Named moves, each a turn or a mirror, and the order they were made in; the first pair answered:
H:
  9.9  -6.8  -6.0  14.8  -0.1  23.6 -13.6   5.5  11.7 -18.3 ->   2.6  -7.9 -16.0  17.4   9.0   6.6 -23.6   5.7   6.8 -20.7
 7.0 -0.4  4.2  4.9  0.8 13.6  2.9 -1.0  8.1 -0.8 ->  -5.9  -2.4 -10.0   5.6  13.4  -7.6  -7.6   2.7  -0.8  -1.1
-14.5   1.9 -15.5  32.5   5.4  -8.7  -6.5  10.6  -2.8  -0.4 ->  2.0  3.7  8.1 27.3 -8.5 23.7  7.7  8.6  8.9  3.6
A:
 -2.1   8.0 -12.7   4.8  -0.4   1.3   6.4  -6.3  -8.3  -1.3 ->  0.7  8.9 -8.9  4.3  1.3  7.5  8.4 -7.9 -6.0 -1.5
  8.4   2.3   6.0   3.1 -11.0  -3.2 -10.2 -10.3 -13.0  13.5 ->   9.3  -3.4   1.5  10.4   2.8  -4.4 -14.0 -16.3  -7.2   5.2
 0.9 -1.6  7.8  2.8  2.0 13.4 -3.3 -1.4 10.2  5.0 -> -9.7  3.7  6.7 -5.2 -5.3 -7.1 -5.6  3.3 -2.5 10.2
P:
 24.2 -12.4   3.8   6.9   4.2  28.2   7.6 -10.9  14.3 -10.3 ->  26.4 -11.0  10.5   0.4  -8.4  25.7  10.3 -10.0  12.0  -6.0
-3.4 -6.1 -5.2  7.8  6.4 -2.1 -3.2 -1.0  5.5 -2.0 -> -4.9  1.6  2.9 -1.2 -6.1  2.6  5.4  2.0  3.4  8.9
-1.8  8.7 -7.4 11.3  3.2 14.4  9.1  3.4 11.9 13.1 ->  10.6  -2.8   0.9   3.8 -22.5 -11.4   3.3 -12.4  -4.4   0.9
Pairs:
Between the rows of a pair lie 2 to 3 moves.
-2.2  6.8 -1.4 15.5 17.7 17.7 16.4 11.6 16.9 -3.9 -> -13.1   8.8   3.3  -0.2 -14.1 -29.3  14.5  11.3 -15.2  -3.6
H, P, H
  0.6  -0.6  -7.7   6.3   4.8 -28.1  -6.6  -2.9 -14.9  -6.5 -> -5.1 16.9  1.4  3.9  5.0 14.7 13.2 18.7  1.8 15.4
P, H
-25.3  19.1 -11.7  -7.1  21.3   7.9   0.5  20.7  -4.5  20.2 -> -16.6  13.5  -1.8 -21.4 -15.1 -26.7  -0.6   9.8 -27.5  12.2
H, A, P
 -7.1  11.3  19.0  -9.4 -17.3  16.3   7.9   7.9  -6.5   5.9 -> -12.6  13.0   6.0  -1.4  11.2  27.8   3.9  11.2   5.8   4.9
P, P
 25.5  -1.9  -1.3   2.9   3.9  34.8  15.7 -10.4  19.1  -7.4 ->  -5.9  23.7   0.0 -13.4 -12.0  11.8  23.1  15.9  -4.9  24.1
H, P
-20.8 -10.1 -24.7  -3.2  35.6  18.5   0.1   4.1  29.9  16.3 ->   9.4 -20.8  13.8 -27.1 -40.9  -4.0  12.7 -19.0  -0.4  11.7
H, P
 17.9  -3.9  22.5  17.4 -10.1  25.5   5.3 -17.0  10.1 -13.1 ->  5.5  3.3 17.4 20.6  4.5 33.4  6.4 -7.4 17.2 -4.2
A, P, H
 -6.5  -6.8 -15.7   8.8  17.6 -18.7 -15.5  -4.4   1.9 -12.8 -> -21.0   9.6  -8.6   5.9  20.5  12.1  -1.9  17.7  12.7  11.7
P, P, P
-4.5 13.8  8.1 -2.7  5.0 31.7 25.2 23.5 15.1 23.0 ->   1.1  14.1  18.4  -8.1 -14.6  26.1  30.8  18.0   7.1  23.9
A, H
 19.6  -9.8  -6.3  15.4  23.5  21.4 -18.4 -20.6  24.7  -1.8 ->  22.8 -16.1  -3.7   9.1  10.9  -3.8 -26.0 -32.7   9.7 -14.3
P, P, H
 -0.8  -2.7 -10.5  12.3  -0.1 -34.9 -16.6   6.2 -20.5  -3.9 ->  25.7  -5.2  19.1  11.2 -14.5  25.7   6.5   1.1   3.9  -1.7
A, P
 13.4   7.1  31.8  -2.7 -34.0   6.2  -4.7 -14.2   1.9  -5.8 -> -28.2  16.0  -8.6   6.0   9.2 -25.4 -24.9   5.4  -4.9   1.4
P, P, H
 18.6 -11.4   0.3  15.2   5.9   3.2  -8.1 -21.3  12.3 -10.0 -> -13.0   1.9 -16.8  12.6  20.6 -18.4 -13.0  -0.4   1.9   3.2
P, H
 12.0  -3.2  15.4  -9.0 -29.0  -7.0   7.7  -6.5 -11.0  -3.3 ->   0.6  11.6  18.4  -8.9 -21.2  15.9  16.2   8.4  -1.2  12.2
P, P
-8.2 13.7 -3.0 -4.5 -2.4 14.6  3.9 13.0  5.9 17.4 ->  19.7 -11.9  -1.2   0.1  -6.1   4.4  -4.3 -15.1   7.2 -10.7
P, A
 34.2 -14.3   8.0 -12.0 -10.1  -4.2  -7.7  -9.8  -1.3 -15.7 -> 28.6 -8.8 -1.7 -0.6 17.3 22.5 -5.3 -1.4 17.3 -9.2
H, A, P
 10.2  -4.3  24.7  -3.8 -34.0   8.5   7.3 -21.5  -4.4   1.5 -> -16.2  13.6   7.5   3.5  10.5  32.9   8.6   5.6  12.1  20.4
H, P, H
 10.6  -3.6   5.4  -8.6 -30.4 -31.2  -7.6 -12.9 -14.4 -19.8 -> -18.1  29.1   1.4  -3.3   5.6  24.8  13.3  23.5  11.7  16.5
P, A
  7.8 -22.0 -13.2   5.8   4.9 -42.4 -17.4 -24.1 -11.1 -29.6 ->  -0.6 -16.4 -22.9  21.1  45.8  -0.6 -12.8  -7.1  16.1 -23.3
H, P, H
 24.6 -18.9  14.2  -2.2 -17.8   9.0  -1.5 -18.9   7.0 -21.7 ->  22.2  -6.7  21.5  -5.3 -25.7  22.5   8.9  -9.4   7.3  -7.9
P, P
 13.0 -28.2 -11.0   5.9   8.7 -11.0 -21.0 -12.8  -6.2 -19.7 ->  -5.5   5.7   8.2 -13.1 -14.1  27.7  11.1  20.5  -3.8  24.4
P, A, H
 33.5 -23.6   5.5   5.3   0.4  25.0   5.8 -15.4  14.6 -16.6 ->  -7.5  13.0   3.7 -10.9  -0.9  29.8  23.1  24.2   6.8  27.3
H, P
 19.9  -8.6  10.6  -4.6 -14.2 -26.5  -2.4 -11.9 -24.4 -23.1 ->  13.7   0.4   6.1  12.0  27.0  34.0   5.9   5.5  13.9 -11.3
A, P
-12.5 -14.2 -31.2   7.4  -2.9 -34.3 -14.7  -4.8 -18.9  -2.6 -> -20.3  13.2 -11.8  -0.6  -6.0  27.4  17.1  21.0   2.2  33.8
P, H
 -3.0 -13.2  -3.5   4.7  -2.6 -46.5 -26.1 -22.2 -22.7 -25.7 -> -45.7  27.0  -7.5   4.6  29.2   0.0  -8.4  27.3  -5.1  22.0
P, H, A
-0.1 -7.4 -6.2  7.5 28.3  4.4 -8.9 -2.2 13.5  5.0 ->   8.2 -15.7  -3.8   5.2  14.6 -12.3 -14.0 -15.3   3.1  -5.2
P, P
  7.3 -12.8  -9.5   4.8  -5.9 -22.2 -15.0 -11.4 -14.4 -11.1 ->  18.7 -11.0   0.9   9.2   1.2  27.9  -1.9  -6.6   9.5  -5.8
A, P
 -7.6   8.6 -10.0   2.6   5.9  15.5   2.5  16.0  -0.7  15.2 ->  -5.8   1.3 -19.7   7.0  10.2 -10.5 -10.0  10.3  -4.6   3.4
A, P, P
 20.2 -22.3   2.8 -18.4  -7.4  -7.0   6.6 -23.5  -6.3 -19.1 -> -5.3  2.3 -8.9 -9.1 30.9 26.9 10.3  6.5 14.5  5.6
H, P
  7.1   8.1  16.6 -12.2 -23.6  22.8  15.2   5.0  -3.7  18.8 -> -1.8 10.9  1.1 -2.1  6.9 38.6 10.1 12.6  8.2 21.7
P, P
 24.7 -14.7  -6.1  11.8  -8.7 -19.7 -17.3 -17.3  -4.0 -26.7 ->   1.5  11.4   9.3 -11.1 -38.5 -15.7   6.6  11.2 -20.0   9.6
P, H, P
-12.6  25.0  21.8 -31.8 -40.0   7.8  15.7  17.0 -17.0  34.5 ->  45.2 -18.6  22.9  -2.5 -21.0  35.8   2.1 -30.2  14.9 -15.9
P, H
-24.2  11.5  -4.2  -8.5  -5.9 -23.3   1.7  13.1 -17.1  11.7 ->  -9.8  16.5  13.5  -8.7 -14.9  19.1  17.2  14.9  -3.0  17.5
P, P, H
 -9.2  -2.6  -3.9  -4.6 -14.6 -23.6  -3.0  -1.3 -17.1  -6.7 ->  14.7 -13.9   5.0   2.7 -11.6   3.3  -0.4 -15.3   1.3 -21.2
A, P, P
 18.1  -3.9  20.7  -4.4 -23.8  18.3   8.8 -18.3  -0.4  -8.0 -> -2.5  8.6 -0.1  4.7 17.0 35.5  6.8  0.6 16.7  3.0
A, P, H
-14.5  16.2 -13.7  -0.3  15.6  10.4 -15.2   2.5 -10.4  12.9 -> -12.0  18.6  -1.5 -11.0  -9.3   8.2  -7.8   4.9 -18.6  17.2
P, P, P
 -2.1   4.2 -17.9  16.1  21.0  -4.9  -4.3 -12.5   8.8 -15.4 ->   6.3  -1.7  -7.6   9.7  -3.3 -18.9  -3.1 -24.1  -3.2 -19.9
P, P
-21.3  14.1  -7.3  -1.6   8.6 -21.3  -0.6  15.1  12.1  14.5 ->  13.0 -12.3   2.4   1.6 -12.3 -29.1  -6.8 -14.5  11.1 -15.0
H, P
 3.8  6.6  0.3  0.9 15.4 26.5  5.4  8.1 15.2  6.2 ->  -6.9  16.5   6.5 -11.2  -8.6   4.5  10.9  16.1  -3.9  19.8
A, H
-18.4   0.4   2.9   6.1   2.1  13.1  -1.6   3.4  11.4   7.4 -> -13.9   0.4  14.6  -2.0 -18.5   6.3  -0.4   0.1   3.0   8.0
P, P, P
 17.1 -16.0   9.9  12.7   8.2  19.8 -10.3  -7.2  21.7  -9.3 -> -26.3   7.4  -4.9  -0.6   8.6 -19.1 -14.3  20.9  -3.9  18.3
H, P, H
  5.4   0.4  -7.7   8.0  10.1  -4.4  -8.1  -5.6   3.7 -20.8 ->  -5.4   7.6 -11.6   4.3  10.4 -12.1  -8.8   0.5  -3.4 -13.6
H, P, H
 20.2  -2.9   3.9  -2.2   4.2   1.8  -8.8 -16.7  22.9 -15.5 ->  -0.5  20.2  12.3 -16.2  -6.5  10.4   6.1   8.2  17.0  11.6
A, P, P
  4.2  -0.2   3.8 -17.4 -25.6  16.6  19.0   2.9   3.2   8.0 ->  -4.4   1.6  -6.9 -10.8  -1.6  29.8  16.0   9.8  14.4  11.9
P, P
